Named turns come first, each shown by rows before and after it. Which turns, in which order, take the first row of each pair that follows to the second? Write the first one first, as in the answered first pair.
turn q_656:
[1.387,0.503,-1.034,1.909,-0.234,-1.143,0.002,0.508,-0.199,1.067,0.362,-2.034,3.130,0.667,2.011,2.046]  ->  [1.238,1.148,-0.536,2.178,-0.295,-0.813,-0.129,0.258,-0.452,-0.186,1.015,-2.592,2.574,1.091,2.266,1.573]
[-1.025,-0.874,-0.041,-0.056,-0.849,-0.799,0.928,0.546,0.633,0.990,-0.118,1.760,0.079,-0.106,-0.201,0.505]  ->  [0.327,-1.046,-0.469,-0.613,-0.071,-1.235,0.681,0.624,0.123,1.393,-0.478,0.757,0.741,-0.329,-0.662,0.938]
[-0.833,-0.710,-0.681,-1.511,-0.296,2.177,-0.501,-1.096,1.765,-0.740,-0.133,1.998,-2.352,0.691,1.448,-0.913]  ->  [-0.478,-1.350,-1.080,-1.676,-0.236,1.610,-0.293,-0.912,2.108,0.702,-0.806,2.607,-1.863,0.289,1.045,-0.189]
[-2.090,1.253,1.665,2.155,-0.773,-0.193,0.769,-0.693,1.034,0.161,0.985,0.754,-1.035,-0.256,1.821,-1.782]  ->  [-1.771,0.091,0.947,2.020,-0.711,-1.014,1.079,-0.297,1.458,2.428,0.140,1.827,-0.124,-0.691,1.249,-1.206]
turn q_960:
[-1.398,0.795,-0.891,1.598,-0.251,2.381,1.146,-0.271,-1.182,0.895,1.744,-0.476,0.902,-0.424,-0.208,-0.140]  ->  [-0.640,0.033,-1.471,1.109,0.198,1.672,0.902,0.050,-0.917,2.418,1.011,-0.262,1.565,-1.044,-0.843,0.550]
[1.976,0.930,-1.637,-1.879,1.731,-0.949,-1.303,-0.948,-0.267,1.900,0.023,-2.472,-1.200,0.614,0.037,0.919]  ->  [0.789,1.676,-1.187,-1.592,1.186,0.524,-1.403,-1.142,-0.431,-0.312,1.327,-2.358,-2.777,1.316,1.080,-0.119]
[2.421,-2.073,-1.326,-3.206,1.114,-1.390,-0.749,0.285,-0.223,0.474,-1.472,-1.421,-0.444,1.618,-0.189,0.566]  ->  [0.485,-0.557,-0.496,-2.617,0.174,0.458,-0.682,-0.115,-0.300,-2.828,0.355,-1.367,-2.474,2.561,1.057,-0.758]
turn q_478:
[-0.689,-0.140,0.618,0.723,-0.278,-0.232,0.437,0.420,0.517,1.126,-0.732,0.533,1.027,-0.478,-0.368,0.429]  ->  [0.208,-0.781,-0.617,-0.980,0.570,-0.331,-0.547,0.422,0.615,1.186,-0.727,0.374,-0.341,0.018,-0.437,0.735]
[-1.821,0.374,0.063,0.325,-1.806,1.474,0.573,-1.024,-0.932,-0.619,-0.484,0.462,-0.855,-0.055,-0.142,-0.405]  ->  [-1.371,-0.129,0.082,0.469,-1.714,0.629,0.769,-0.787,-0.782,1.243,-1.422,0.743,0.659,-0.783,-0.621,0.124]
[-0.630,1.006,0.491,1.626,-1.162,0.240,0.205,0.359,0.587,-0.515,-0.065,0.684,-0.393,-0.166,0.262,-0.730]  ->  [0.147,0.222,-0.034,1.150,-0.982,-0.639,0.300,0.697,0.956,1.271,-0.933,0.942,0.563,-0.763,-0.643,0.106]
Pairs:
Each pair is 2 to 3 turns apart.
[0.638,0.000,0.865,1.986,0.121,-0.333,0.816,-0.261,0.517,0.630,-0.892,0.026,2.672,-0.390,-1.057,0.345]  ->  [1.217,0.599,0.954,1.732,0.505,-0.067,0.350,-0.348,-0.166,-0.778,-0.319,-1.432,2.371,-0.076,-0.920,0.113] : q_656 then q_656
[-0.217,2.288,0.935,0.641,0.145,-0.206,-0.946,0.193,-1.402,-1.233,0.856,-2.574,0.439,0.592,-0.168,1.343]  ->  [-1.479,2.470,1.492,1.740,-0.944,-0.100,-0.075,0.275,-0.941,-0.704,0.682,-1.127,0.801,-0.020,0.000,1.240] : q_478 then q_656 then q_656
[-1.008,-0.168,0.176,0.859,-1.154,1.935,-0.468,-0.988,0.216,-1.050,0.391,0.281,-0.139,-0.214,1.315,-0.271]  ->  [0.938,-0.811,-0.158,0.544,-0.244,0.453,-0.640,-0.725,-0.256,0.810,-0.713,-1.051,2.078,-0.959,0.144,0.785] : q_478 then q_656 then q_656
[-0.601,1.357,1.218,1.373,-0.337,-0.614,1.516,-0.023,-0.494,1.134,-0.694,-1.238,4.237,-1.611,-1.261,0.119]  ->  [0.775,0.695,-1.555,-3.528,1.555,0.944,-1.189,-0.211,-0.345,-1.594,0.846,-2.150,-1.827,0.723,-0.379,-0.451] : q_478 then q_478
[0.656,-0.045,-0.904,-2.416,1.913,-0.468,0.144,-0.752,1.233,0.511,-1.446,1.148,-1.079,-2.522,-0.053,0.606]  ->  [-0.051,1.632,0.429,-1.478,1.326,0.896,0.168,-1.130,0.438,-2.961,-0.026,-0.380,-1.861,-1.804,0.803,-0.402] : q_656 then q_478
[1.205,0.169,0.688,-0.113,0.980,-0.333,0.760,0.077,-0.740,-0.166,0.532,-2.570,1.543,-0.306,0.892,0.068]  ->  [0.752,0.128,1.034,0.419,0.397,-0.544,1.133,0.146,-0.350,0.607,0.324,-2.084,2.012,-0.555,0.797,0.047] : q_656 then q_478
[-0.033,-1.182,0.577,0.391,0.184,-1.506,0.129,-0.414,0.855,1.350,-1.086,-0.574,1.106,-1.823,-1.386,-0.656]  ->  [1.057,-0.872,-0.058,-1.149,1.178,-0.714,-1.231,-0.641,0.222,-0.706,-0.157,-2.086,-0.635,-0.514,-0.944,-0.918] : q_656 then q_478
[-1.508,-1.586,0.743,0.765,-0.715,0.314,1.069,0.688,1.226,1.016,-0.059,2.284,1.138,-1.003,0.721,2.069]  ->  [0.741,-2.117,-1.174,-2.292,1.095,0.442,-0.837,0.515,0.789,-0.040,0.380,0.540,-1.319,0.302,0.791,2.252] : q_656 then q_478
[1.854,1.523,-0.256,-1.111,-0.606,0.416,-0.457,-0.128,-1.935,-1.605,1.330,-2.900,-1.187,-0.182,-1.045,0.209]  ->  [-1.429,1.857,1.645,1.819,-3.056,0.676,1.780,0.247,-0.763,-0.106,0.747,0.448,0.051,-1.216,-0.734,-0.160] : q_478 then q_656 then q_656
[1.632,-0.825,-1.944,-2.962,1.355,0.264,-1.721,-0.001,0.754,1.299,-0.977,-0.308,-1.513,0.120,-0.031,0.222]  ->  [-0.851,1.828,0.946,0.222,-0.467,2.028,-0.607,-0.660,-0.095,-3.029,1.101,-1.344,-1.071,0.561,1.126,-1.359] : q_656 then q_478
[1.406,-1.063,-1.218,-1.995,0.720,-0.453,-1.401,0.414,-0.130,2.097,-0.575,-1.023,-0.010,1.070,-0.513,-0.029]  ->  [-0.394,1.203,0.891,0.082,-0.356,0.953,-0.782,-0.047,-0.992,-1.652,1.189,-2.140,-0.215,1.701,0.585,-1.311] : q_656 then q_478
[1.027,0.444,-0.453,0.780,1.860,-1.413,0.593,0.787,-2.309,-2.583,-0.953,-1.516,-0.207,0.690,0.300,0.336]  ->  [1.094,0.251,-0.274,1.180,1.875,-2.055,0.880,0.898,-2.450,-1.689,-1.479,-1.268,0.942,0.197,0.090,0.705] : q_478 then q_478
[-1.000,0.513,0.339,1.622,1.068,0.321,-0.388,-1.043,-0.840,-1.641,1.657,-1.559,0.088,0.117,1.264,-1.144]  ->  [-1.560,-0.864,0.045,2.138,0.671,-0.858,0.617,-0.514,0.156,2.199,-0.044,0.632,1.863,-1.011,0.408,-0.366] : q_656 then q_478
[-2.475,-0.124,1.299,2.073,-1.522,0.466,1.330,-0.129,0.472,0.958,-0.641,2.629,0.484,-0.532,0.459,-0.822]  ->  [1.001,-0.781,-1.467,-2.349,1.313,0.819,-1.582,-0.600,-0.534,-0.765,0.158,-0.511,-2.887,1.402,0.379,-0.496] : q_478 then q_656 then q_478
[-0.521,-1.395,0.324,0.794,0.547,-0.781,1.092,0.422,0.608,1.915,-0.069,1.631,-0.640,-0.493,0.271,0.365]  ->  [0.529,-1.787,-0.781,-0.726,1.522,-0.627,0.199,0.273,0.541,1.348,0.100,0.743,-1.705,0.143,0.235,0.397] : q_478 then q_656
[0.651,-2.228,-1.660,-2.934,0.895,-0.572,-0.036,-0.600,0.801,1.274,-0.173,-0.419,-0.712,1.595,0.366,0.116]  ->  [-1.179,-0.048,0.539,-0.261,-0.530,1.161,0.532,-1.054,-0.415,-2.353,1.557,-1.315,-0.758,2.025,1.567,-1.324] : q_656 then q_478
[-1.081,0.643,-1.477,1.819,-0.244,3.102,0.737,-0.078,0.855,-1.504,0.462,2.271,-0.725,0.852,1.223,-0.464]  ->  [-0.558,-0.543,-2.612,0.762,0.190,2.327,0.656,0.247,1.496,0.613,-0.491,3.276,-0.761,0.614,0.768,0.221] : q_656 then q_478 then q_478
[-2.167,1.623,3.027,2.947,-1.489,0.905,1.538,-0.679,-0.220,-2.585,0.431,0.372,1.424,-0.187,1.298,-0.748]  ->  [2.311,-0.581,0.897,0.774,1.048,-1.938,0.402,-0.150,-0.851,1.514,-1.877,-1.797,4.036,-1.113,-0.949,1.514] : q_478 then q_656
[-2.102,0.501,1.059,2.705,-2.250,-0.613,2.264,0.157,-0.770,0.464,-0.555,1.192,2.117,-1.211,-0.069,-0.793]  ->  [1.689,0.389,0.021,1.012,0.039,-1.842,0.667,0.066,-2.230,0.186,-0.688,-2.823,3.233,-0.810,-1.036,0.122] : q_656 then q_656 then q_656
[0.684,0.574,0.101,-0.728,0.548,1.024,-1.140,-0.767,-0.827,-2.616,1.027,-1.510,-0.899,1.468,0.095,-0.749]  ->  [-1.936,-0.491,0.564,0.947,-1.292,0.126,0.861,-0.127,1.014,1.219,-0.611,2.791,0.776,-0.040,-0.169,-0.388] : q_656 then q_656 then q_478
[2.462,-0.216,-0.224,-0.764,0.253,-1.646,-0.172,0.315,-0.846,1.198,-2.288,-2.002,0.186,0.800,-1.385,0.839]  ->  [1.361,1.505,1.272,0.646,-0.615,-0.547,0.005,-0.232,-1.688,-1.882,-0.824,-3.104,-0.301,1.331,-0.424,-0.050] : q_656 then q_478
[-1.521,0.233,0.574,-0.362,-2.378,0.304,0.551,-0.274,1.647,-0.224,0.557,1.258,-2.478,1.062,0.947,-1.726]  ->  [0.785,-1.155,-0.881,-2.163,-1.000,-1.044,-0.340,-0.004,1.909,2.007,-0.651,0.864,-2.022,0.836,-0.003,-0.570] : q_478 then q_656 then q_478
[-1.096,-0.172,-0.837,-0.937,0.168,0.378,0.104,0.474,0.446,-0.212,0.545,0.998,-2.437,0.556,0.246,-0.254]  ->  [-0.506,-0.867,-1.139,-0.768,0.408,-0.654,0.454,0.740,0.496,1.924,-0.418,1.476,-0.862,-0.125,-0.297,0.502] : q_478 then q_478 then q_478
[-3.058,0.320,0.137,-0.338,-2.045,1.973,1.105,0.477,0.545,1.152,0.045,3.007,-1.400,-0.570,0.324,-0.467]  ->  [-2.191,-0.130,-0.879,-1.679,-1.345,1.966,0.457,0.374,0.547,1.164,-0.024,2.912,-2.573,-0.214,0.228,-0.475] : q_478 then q_478 then q_478
[1.431,0.758,1.265,1.244,0.038,-0.640,0.452,-0.197,-0.638,-0.105,0.385,-1.185,1.987,-0.413,0.234,-0.799]  ->  [0.321,1.086,1.560,1.859,-0.782,-0.139,0.775,-0.239,-0.349,-0.407,0.641,-0.477,1.531,-0.379,0.662,-1.175] : q_656 then q_656
[-1.155,1.573,-0.284,0.092,0.412,0.216,-0.190,0.048,-0.613,-2.177,1.264,-0.432,-2.197,0.630,1.928,-0.578]  ->  [0.954,-0.339,-2.110,-1.976,1.685,-1.255,-0.806,0.454,-0.261,0.966,-0.273,-0.319,-1.662,0.247,0.773,0.754] : q_478 then q_478 then q_478
[-1.577,0.204,0.244,-0.094,2.685,0.041,-0.201,1.054,-0.878,-3.021,-0.048,-0.897,-1.015,0.619,0.341,1.383]  ->  [-3.450,-0.302,0.410,0.501,1.680,-0.143,0.837,1.353,0.310,-1.315,-0.620,1.655,-1.009,0.152,0.474,1.303] : q_656 then q_656
[-2.538,0.807,1.037,0.434,-1.913,1.696,-0.390,0.403,0.701,-2.443,1.327,1.895,-3.082,0.586,0.843,-0.765]  ->  [-0.713,-0.825,1.165,1.658,-1.572,-1.323,0.822,1.034,0.986,2.984,-1.572,2.094,2.513,-1.822,-1.257,1.289] : q_478 then q_656
[0.832,-2.748,-2.282,-2.336,0.030,-1.116,-0.795,0.540,0.396,2.313,-1.430,0.089,-1.258,0.822,-0.006,0.921]  ->  [1.173,-1.129,-1.593,-2.223,0.127,0.139,-1.524,-0.063,-0.913,-1.647,0.253,-2.502,-2.522,1.912,0.725,0.075] : q_656 then q_656
[2.826,-1.261,-0.760,-1.711,1.219,-2.256,-2.701,0.188,0.077,-0.718,1.250,-0.813,-1.392,-2.347,0.097,0.014]  ->  [-1.057,-0.129,2.078,2.388,-1.622,-1.840,0.099,0.096,0.699,-0.279,1.000,1.731,1.057,-3.667,0.470,-0.473] : q_478 then q_656 then q_478
[-1.319,-1.534,-1.312,-1.839,-0.042,0.406,0.030,0.510,1.219,2.322,-0.797,2.587,-1.705,0.361,0.235,-0.459]  ->  [1.428,-0.438,-1.412,-2.666,1.589,0.456,-1.543,-0.055,-0.540,-0.567,0.242,-1.820,-1.820,1.373,0.126,-0.527] : q_656 then q_656 then q_656
[-2.087,-0.052,0.753,0.205,0.179,-0.430,2.044,0.438,-0.273,0.185,1.703,0.537,0.783,0.203,-0.578,2.720]  ->  [-0.450,-0.659,-0.317,-1.381,1.067,-0.942,1.144,0.532,-0.496,0.659,1.436,-0.525,0.612,0.576,-1.108,3.330] : q_478 then q_656
[1.142,1.302,1.216,0.733,1.553,-0.760,-0.037,-0.910,-0.391,-1.201,-0.915,-3.105,1.995,-0.858,-0.189,0.444]  ->  [0.953,0.925,1.074,1.105,1.170,-1.100,0.599,-0.830,-0.094,0.201,-1.480,-2.346,2.800,-1.236,-0.541,0.849] : q_656 then q_478
[-0.896,0.934,0.477,1.005,-0.692,1.040,0.279,-0.332,-0.235,-1.840,0.308,-0.189,-0.531,0.642,-0.012,-0.885]  ->  [-0.662,-0.438,-0.121,0.694,-0.795,0.045,1.039,0.223,0.578,1.509,-1.176,1.329,0.794,-0.448,-0.857,-0.122] : q_656 then q_478
[1.600,-1.879,-2.308,-1.956,1.126,-1.186,-1.012,0.521,0.111,1.870,-0.711,-0.269,-0.482,0.050,-0.509,0.316]  ->  [-1.750,-0.330,-1.009,-0.830,-0.556,1.055,-0.636,0.173,0.385,-1.384,1.184,1.071,-2.913,1.062,1.290,-1.265] : q_478 then q_656
[-2.345,-0.235,-0.084,0.570,-1.637,0.252,1.077,-0.289,1.664,0.609,-0.602,3.168,-0.832,0.143,1.043,-0.552]  ->  [-1.267,-0.880,-1.202,-0.987,-0.924,-0.037,0.340,-0.058,1.695,1.265,-0.983,3.076,-1.610,0.300,0.747,-0.081] : q_478 then q_478
[-3.210,0.223,1.371,2.461,-1.558,1.001,0.827,0.611,0.692,-0.528,1.153,2.639,-0.168,-0.008,0.539,-0.376]  ->  [-0.189,-0.778,0.453,2.172,-0.349,-1.345,0.657,0.859,0.170,2.698,-0.752,0.686,3.126,-1.112,-1.311,1.367] : q_960 then q_656
[-2.250,1.009,-0.640,0.793,-0.293,0.857,0.556,0.287,2.827,-2.194,0.705,2.373,-2.365,-0.938,1.195,-0.195]  ->  [-0.328,-0.569,-2.579,-1.229,1.022,-0.029,-0.404,0.463,3.194,-0.322,-0.297,2.378,-2.936,-1.036,0.470,0.810] : q_478 then q_478 then q_478
[0.525,-1.074,0.470,0.116,-0.972,-1.037,3.668,-1.484,2.452,3.280,-1.519,1.385,0.609,-0.953,-0.545,1.622]  ->  [1.925,0.144,-0.515,-2.658,0.508,0.837,1.156,-2.173,1.135,-1.820,1.071,-1.633,-3.841,1.425,0.601,0.421] : q_656 then q_478 then q_656
[-1.267,-1.689,-2.854,-1.500,-0.114,0.998,-0.258,-0.013,2.620,0.355,1.410,3.343,-3.350,0.522,0.384,0.391]  ->  [-2.069,-1.684,-1.775,0.418,-1.073,0.173,0.926,0.185,2.922,2.116,0.644,4.332,-1.172,-0.869,-0.050,0.695] : q_478 then q_656
[1.766,-0.281,-2.666,-2.231,1.791,0.486,-2.134,-0.038,-0.246,0.380,0.095,-2.281,0.177,1.480,-1.572,-1.772]  ->  [-0.928,1.712,0.710,2.571,-0.620,0.921,0.114,-0.224,-0.807,-0.659,0.562,-1.948,3.399,0.278,-1.172,-2.391] : q_478 then q_478
[2.454,0.579,-0.638,-0.252,-0.332,-0.167,-0.520,-0.246,-0.569,-0.673,0.133,-2.169,0.939,0.233,-0.744,1.511]  ->  [0.574,1.517,0.222,0.532,-1.486,1.113,-0.122,-0.405,-0.462,-2.462,1.366,-1.419,-0.279,0.659,0.285,0.445] : q_478 then q_656
[-0.338,-2.155,-0.802,-1.943,1.303,0.306,-0.872,0.709,1.203,0.378,-0.186,2.026,-1.986,1.384,0.126,-0.319]  ->  [-2.275,-0.787,1.920,1.978,-0.474,0.264,1.322,0.620,1.087,0.021,0.042,2.487,1.038,0.153,0.266,-0.535] : q_478 then q_478
[1.790,0.559,0.168,-0.336,0.872,-0.236,-0.018,0.041,0.168,-0.335,-0.410,-1.731,1.142,0.664,-0.678,0.244]  ->  [0.242,0.848,1.050,1.255,-0.373,-0.355,1.119,0.226,0.430,0.370,-0.618,-0.219,1.973,0.229,-0.552,0.134] : q_656 then q_656 then q_478
